Each row is where one point has got to under a steady rotation. How many steps took it there?
The counts run from 0 to 854.
0.13	0.23	1.79	1.16	1.64	-1.83	1.04	1.44	0.07	-0.56	3.13	2.30	0.51	-1.61	2.89	0.28	2.13	-0.47	-0.78	1.37	-0.74	-0.53	-0.54	0.05	0.62	-1.29	2.03	-0.87	1.90	-1.24	-1.00	-0.44	-1.51	-0.95	1.70	-0.72	0.36	0.35	5.18	-2.02	1.18	-0.78	-0.34	-0.48	-1.03	0.28	0.41	-0.28	2.42	-1.38	-1.11	-0.59 -> 614
-0.72	-0.02	1.88	-0.13	1.10	-1.08	-0.25	2.60	-0.82	0.18	2.57	2.07	1.64	0.12	3.01	0.69	0.17	1.26	-0.78	1.04	-0.72	-0.64	-1.00	-0.90	1.20	1.82	-0.39	-1.64	0.96	-0.76	-2.26	0.31	-1.47	-1.88	0.67	-1.11	-0.74	-0.90	4.10	-0.11	1.20	1.46	-1.64	1.13	-0.39	-0.07	3.08	0.23	3.05	-0.10	0.34	-0.08 -> 242
0.16	0.50	2.04	-1.18	2.86	-2.31	1.11	1.49	-1.07	0.40	1.56	2.62	1.88	-0.86	1.09	-0.55	0.44	-0.84	-0.54	1.89	-0.48	0.74	-1.30	1.02	0.91	-0.82	1.82	-0.31	1.81	-0.33	-1.52	-0.74	-2.21	-0.58	1.79	-0.18	0.40	-0.77	4.36	-2.11	1.50	-1.67	-1.68	-1.14	-1.61	-0.14	1.06	-0.93	1.59	-1.03	0.55	1.43 -> 215
-0.34	0.91	0.66	-1.26	0.19	-1.86	-0.10	2.72	-0.70	0.10	2.15	1.44	0.67	-0.74	0.86	-0.96	0.84	1.65	-0.98	3.19	-1.28	-1.28	-1.20	-1.25	1.06	0.78	0.47	-0.80	0.54	-1.42	-2.74	-0.90	-1.22	-1.28	1.48	0.66	-0.27	-1.13	3.28	-1.09	0.08	-0.98	1.17	0.26	-1.83	0.24	2.10	-0.41	4.34	-1.06	0.49	-2.39 -> 631
0.33	1.20	1.82	0.00	1.67	-1.07	-0.76	0.62	-1.44	1.09	2.02	2.22	1.06	-0.42	2.74	-0.34	1.37	2.32	-0.93	2.20	0.29	1.63	-1.56	-0.49	0.72	0.01	-1.06	0.05	0.02	-0.17	-2.45	0.39	-2.80	-2.04	0.18	-0.04	-1.41	-1.35	3.93	-0.38	1.99	-0.06	-1.56	0.80	-1.01	-1.52	1.51	0.24	3.06	-0.34	0.01	1.37 -> 637
-0.47	0.01	2.33	-0.38	1.40	-1.52	0.26	2.09	0.53	0.92	3.45	1.93	0.08	-1.21	1.40	1.28	-0.35	1.51	-0.77	2.24	-0.34	-0.01	-0.80	-0.06	2.28	-0.60	0.19	0.17	1.03	-0.62	-1.63	-0.20	-2.12	-1.05	-0.80	-0.21	-0.70	-0.70	4.32	-0.61	1.23	0.34	-0.85	-0.29	-1.84	-0.58	2.85	-2.89	2.39	-0.12	-0.40	-0.25 -> 457
-0.24	1.03	1.40	-1.80	-0.55	-1.23	-0.87	1.54	-0.82	0.75	1.21	0.86	1.67	-1.36	1.23	-0.83	0.94	1.37	-1.38	2.57	-0.38	-1.02	-3.23	-0.46	0.21	1.05	0.19	-0.80	0.60	-1.04	-2.19	-0.50	-1.66	-2.10	0.76	0.04	-0.95	-0.41	2.87	-1.91	0.37	-1.44	-0.53	-0.37	-1.64	-0.65	2.61	-1.49	4.29	0.22	1.25	-0.19 -> 59
-0.52	-0.06	0.48	-1.28	0.98	-0.68	-1.35	0.95	-1.02	0.99	2.73	1.10	2.03	-0.91	3.32	0.46	1.00	1.84	-0.93	1.41	0.45	-0.98	0.02	-0.25	1.05	-0.20	2.09	-0.44	0.96	-1.83	-0.54	0.60	-1.41	-1.68	2.88	-0.36	0.40	-1.11	5.42	-1.51	1.97	0.95	-0.28	0.40	-1.11	0.89	1.24	-0.37	1.69	-0.32	0.39	-1.35 -> 180
0.53	1.31	-0.40	-1.71	1.01	-2.16	-0.17	1.62	-0.66	0.06	1.94	0.61	1.42	0.15	1.30	-0.66	-0.42	1.82	-1.48	3.35	-1.77	-2.00	0.81	-0.24	1.82	-0.42	0.41	0.76	0.44	0.18	-2.94	-0.41	-0.99	-1.32	0.47	-0.74	-0.12	-2.92	3.80	-1.14	0.73	1.53	0.15	0.55	-1.52	0.33	2.80	-0.67	2.05	-0.84	1.04	-2.44 -> 5
0.69	1.16	-0.08	-0.69	0.02	-0.83	-1.29	2.02	-1.29	1.53	0.21	0.06	0.91	-1.30	1.07	-1.16	1.10	1.30	-2.80	3.54	0.04	-0.81	-3.09	0.82	0.97	-0.24	-0.13	-1.52	-0.57	-0.93	-3.50	-0.07	-2.03	-1.76	1.89	-0.79	-0.72	-2.21	3.10	-1.33	0.62	0.66	0.24	0.40	-0.70	-0.02	1.69	0.42	2.43	0.23	0.75	-0.74 -> 589
0.28	0.52	1.04	-0.22	2.53	-1.66	0.32	1.75	-1.90	0.14	1.22	2.21	1.99	-0.22	2.37	-1.08	1.10	0.53	-1.08	1.90	-0.44	0.82	-0.40	0.47	1.02	0.10	0.93	-1.18	1.26	-0.77	-2.41	0.40	-2.25	-0.87	3.34	-0.88	0.69	-1.94	4.34	-0.64	1.95	0.15	-1.66	0.40	-0.67	0.35	0.28	2.09	1.55	-1.54	0.34	0.33 -> 572
-0.47	1.10	0.34	-1.03	0.72	-1.41	-1.08	2.25	-0.98	-1.41	1.86	1.42	2.04	-1.72	1.88	0.00	1.66	-0.39	-2.63	1.42	-1.40	-0.67	-1.56	0.44	1.42	1.48	0.20	-1.78	1.05	0.82	-1.40	0.80	-2.35	-0.20	0.91	-1.03	-1.14	-0.39	4.02	0.34	-0.18	0.19	-1.75	0.06	-2.08	1.83	2.44	0.21	1.19	0.40	2.44	-0.82 -> 336
0.28	1.11	0.09	-2.28	0.94	-1.62	-0.32	1.16	-1.51	0.83	-0.18	0.60	2.75	-0.73	1.29	-1.59	-0.14	-0.07	-1.45	2.25	-0.40	-1.64	-1.05	1.19	0.69	-0.38	2.20	-0.14	1.16	-0.03	-2.05	-0.12	-1.00	-1.04	3.40	-0.96	0.36	-1.99	4.18	-2.44	1.55	0.18	-1.62	-0.09	-0.75	0.85	2.02	-0.26	1.52	-0.99	1.88	-0.38 -> 262
0.21	0.36	1.73	-0.66	1.66	-1.72	0.52	2.52	-0.86	1.89	1.24	1.72	0.49	-1.13	0.12	-1.12	-0.38	0.90	-1.38	3.63	0.12	0.72	-2.71	1.19	1.77	-0.94	0.00	-0.91	0.51	-1.41	-3.32	-0.72	-2.38	-1.34	1.22	-0.30	-0.18	-2.22	3.08	-1.66	1.12	-0.46	-0.50	-0.58	-0.94	-0.82	1.55	-1.29	2.32	-0.56	-0.28	0.32 -> 853
-0.12	1.04	0.06	-2.29	0.66	-2.20	-1.57	0.69	-0.87	-0.57	3.02	1.67	2.46	-0.30	2.57	-0.28	1.88	1.90	-1.31	1.92	-0.96	-1.12	0.16	-1.31	0.57	0.33	1.78	0.54	1.34	-1.30	-0.74	0.13	-1.77	-1.54	1.07	0.24	-0.55	-1.03	4.00	-1.24	0.18	-0.74	-0.02	-0.17	-2.38	1.30	1.34	-0.26	2.46	-0.51	1.09	-2.23 -> 801
1.01	0.12	0.52	-0.48	2.04	-2.14	-0.98	0.43	0.18	0.76	3.07	1.34	1.58	-0.47	2.64	0.85	1.11	0.53	-1.90	2.05	-0.20	-0.65	-0.06	0.82	1.35	-2.55	2.54	0.40	1.25	-0.86	-1.19	-0.15	-1.86	-1.33	-0.34	-1.27	-0.28	-1.90	4.70	-2.42	0.41	1.70	0.10	-0.91	-1.48	0.06	1.46	-1.99	-0.15	-0.25	-0.86	-0.50 -> 844
1.19	1.63	-0.03	-1.17	1.34	-1.50	-1.11	-0.32	-1.20	0.81	2.39	1.25	2.31	0.37	3.32	-0.28	1.57	2.25	-0.95	2.08	-0.69	-0.42	0.85	-0.75	0.23	-1.52	1.01	1.53	0.35	-0.35	-1.98	-0.13	-1.55	-1.97	0.72	-0.15	-0.20	-2.26	4.77	-1.53	1.68	1.04	0.37	0.77	-1.25	-0.51	1.23	0.13	2.11	-0.85	0.33	-0.97 -> 3
0.39	1.16	0.23	-0.37	1.65	-1.87	0.34	1.56	-0.93	0.08	-0.01	1.23	1.15	-0.84	1.48	-2.44	0.67	0.48	-1.60	2.87	-0.60	-0.57	-0.59	0.55	0.57	0.43	0.78	-0.99	0.48	-0.25	-2.68	0.11	-1.82	-1.10	3.89	-1.07	0.19	-1.92	3.64	-1.33	1.49	-0.62	-1.94	0.80	-0.52	0.35	0.88	1.43	2.66	-2.11	0.92	-0.64 -> 573
1.04	0.61	1.27	0.41	0.93	-1.90	-0.80	1.20	-0.48	0.57	3.69	1.83	1.12	0.48	2.81	0.88	1.90	2.15	-1.31	2.14	-0.84	0.34	-0.88	-1.07	0.96	-0.92	0.00	-0.07	0.62	-0.97	-2.44	-0.28	-1.95	-2.14	-1.68	-0.55	-0.94	-1.62	3.86	-1.00	0.27	1.18	0.83	0.01	-1.33	-1.02	1.84	-0.40	2.33	0.21	-1.27	-0.66 -> 145
0.49	0.79	2.17	1.15	0.70	-1.53	0.52	0.85	0.20	-0.80	2.96	1.88	1.61	-0.57	3.74	1.10	1.69	-0.23	-0.61	0.87	-1.11	-1.10	-0.65	-0.71	0.25	-0.59	1.10	-0.47	1.50	-0.19	-1.29	-0.36	-1.09	-1.61	-0.44	-1.46	-0.54	0.26	4.89	-1.69	0.96	0.20	-1.09	0.59	-0.64	-0.80	2.73	-0.78	2.98	-0.62	-0.52	0.77 -> 783
0.39	0.52	-0.61	-1.16	1.76	-2.53	-1.30	1.89	-1.24	-0.52	2.88	1.81	1.55	0.13	1.88	-0.42	1.87	1.23	-2.41	2.63	-1.30	-0.31	0.31	-0.24	1.84	0.00	1.21	-0.74	1.23	-0.91	-1.98	0.22	-1.91	-0.62	1.26	-0.45	-0.12	-2.51	3.84	-0.32	-0.04	1.21	0.31	-0.12	-1.98	1.69	0.50	1.10	0.75	-0.33	0.48	-2.50 -> 490
-0.06	-0.52	1.35	-0.49	1.14	-1.41	-0.34	1.49	-0.49	1.02	2.66	1.40	1.57	-0.72	2.61	0.35	1.22	0.56	-0.60	1.79	0.16	-0.72	-1.44	-0.16	0.55	-1.28	2.76	-1.03	1.41	-2.78	-1.30	-0.33	-1.25	-1.81	2.23	-0.25	0.85	-1.17	4.81	-2.93	1.20	0.21	0.60	-0.49	-0.62	0.28	0.66	-0.51	2.01	-0.54	-0.89	-0.76 -> 445
1.60	1.29	0.96	0.14	2.50	-2.48	-0.55	-0.46	-0.70	-0.31	1.92	2.03	2.66	0.76	3.48	-0.35	1.72	0.58	-1.32	1.59	-0.85	0.11	0.67	0.06	0.20	-0.72	1.10	0.70	1.40	0.54	-1.78	0.42	-2.23	-1.69	0.23	-1.56	-1.14	-1.71	4.13	-1.18	1.68	0.74	-2.23	0.30	-0.58	-0.76	1.47	0.86	1.13	-1.18	-0.09	0.87 -> 80
1.68	1.92	-0.22	-1.92	0.55	-2.53	-0.87	-0.41	-0.31	0.24	1.73	0.64	1.91	-0.02	1.62	-1.15	1.53	1.36	-1.34	3.13	-1.37	-1.29	-0.47	-0.37	-0.09	-1.59	1.74	1.62	0.99	-0.26	-2.03	-1.04	-1.54	-1.78	-0.37	-0.15	-0.80	-1.84	3.42	-2.77	0.08	-0.79	0.87	-0.71	-1.79	-0.45	1.67	-1.45	2.50	-0.74	0.32	-1.00 -> 624
0.29	0.01	0.46	-0.47	1.91	-1.76	-0.81	2.18	-1.13	0.38	3.44	2.08	1.30	0.37	2.41	0.94	1.16	2.22	-1.32	2.29	-0.66	0.11	0.38	-0.39	1.96	-0.37	0.45	-0.49	0.60	-1.16	-2.24	0.39	-1.64	-1.34	0.39	-0.33	-0.28	-2.44	4.39	0.02	0.90	2.08	0.47	0.68	-1.27	0.44	1.23	0.70	1.15	-0.06	-0.37	-1.79 -> 7
0.54	2.21	0.61	-1.01	0.60	-1.89	-0.59	0.86	-1.31	-1.26	0.91	1.82	2.80	-1.05	2.28	-1.70	2.72	-0.06	-1.72	1.50	-1.20	-0.16	-1.70	-0.40	-0.41	0.88	0.47	-0.78	1.13	0.49	-1.71	0.05	-2.36	-1.22	1.64	-0.44	-1.13	0.00	3.62	-0.99	0.41	-2.26	-1.47	-0.08	-1.61	0.50	1.42	1.09	3.22	-0.76	1.79	0.09 -> 75
-0.45	0.30	1.58	0.80	0.07	-0.08	-1.30	1.84	-0.09	0.58	3.23	1.08	0.40	-2.76	3.06	1.18	2.20	0.74	-1.97	1.15	0.46	-0.22	-2.34	0.03	1.50	-0.41	0.27	-1.67	0.31	-0.91	-1.07	0.47	-2.21	-1.66	1.01	-0.60	-0.91	0.37	5.00	-0.71	1.11	0.36	-0.21	0.38	-1.40	0.41	1.37	-0.69	2.26	0.77	0.07	-0.53 -> 195
0.27	0.75	-0.11	-1.15	-0.26	-0.91	-1.84	2.58	-0.72	0.00	2.44	0.37	1.71	-1.04	1.81	0.95	1.15	0.77	-2.71	2.06	-1.08	-1.61	-1.79	0.28	2.03	0.41	0.53	-1.17	0.32	0.15	-2.16	0.42	-1.29	-1.12	-0.09	-1.15	-1.00	-1.48	4.17	-0.35	-0.63	1.97	0.48	0.23	-1.76	1.35	3.27	-0.84	1.10	1.31	1.53	-1.62 -> 505
1.78	1.98	-0.62	-0.64	1.33	-1.71	-1.08	0.36	-1.02	-0.68	0.85	0.49	2.74	-0.47	2.58	-0.50	1.85	-0.78	-2.77	1.81	-1.41	-0.99	-0.71	1.53	0.38	-1.76	1.63	0.23	0.77	1.50	-2.31	-0.17	-1.84	-0.82	0.26	-2.16	-0.92	-1.94	4.52	-1.53	0.32	1.41	-0.92	0.06	-1.37	0.53	2.05	0.11	-0.10	0.09	1.27	0.27 -> 344
0.08	0.21	1.13	1.04	0.57	-1.39	0.49	3.01	0.18	-0.58	1.45	0.56	0.68	-1.00	2.35	0.28	0.52	-0.75	-1.87	1.87	-1.37	-2.35	-1.22	0.73	1.44	0.35	0.62	-2.42	0.88	0.43	-2.95	0.23	-0.84	-0.91	1.54	-2.58	-0.10	-0.93	4.33	-0.81	0.69	1.80	-1.20	1.02	-0.25	0.69	2.91	0.04	1.93	-0.53	0.26	-0.72 -> 427
-0.60	-0.20	2.65	-0.24	1.41	-1.08	0.69	3.63	-0.82	1.26	2.45	2.03	0.60	-1.20	0.71	0.47	-0.06	-0.01	-1.11	2.22	-0.30	0.37	-3.05	0.65	2.06	-0.20	0.14	-2.20	1.02	-1.01	-2.64	-0.33	-1.81	-0.98	0.54	-0.17	-0.27	-0.91	4.20	-0.78	0.76	0.00	-0.24	-0.27	-1.12	-0.25	2.43	-1.09	2.33	0.22	-0.06	0.54 -> 772
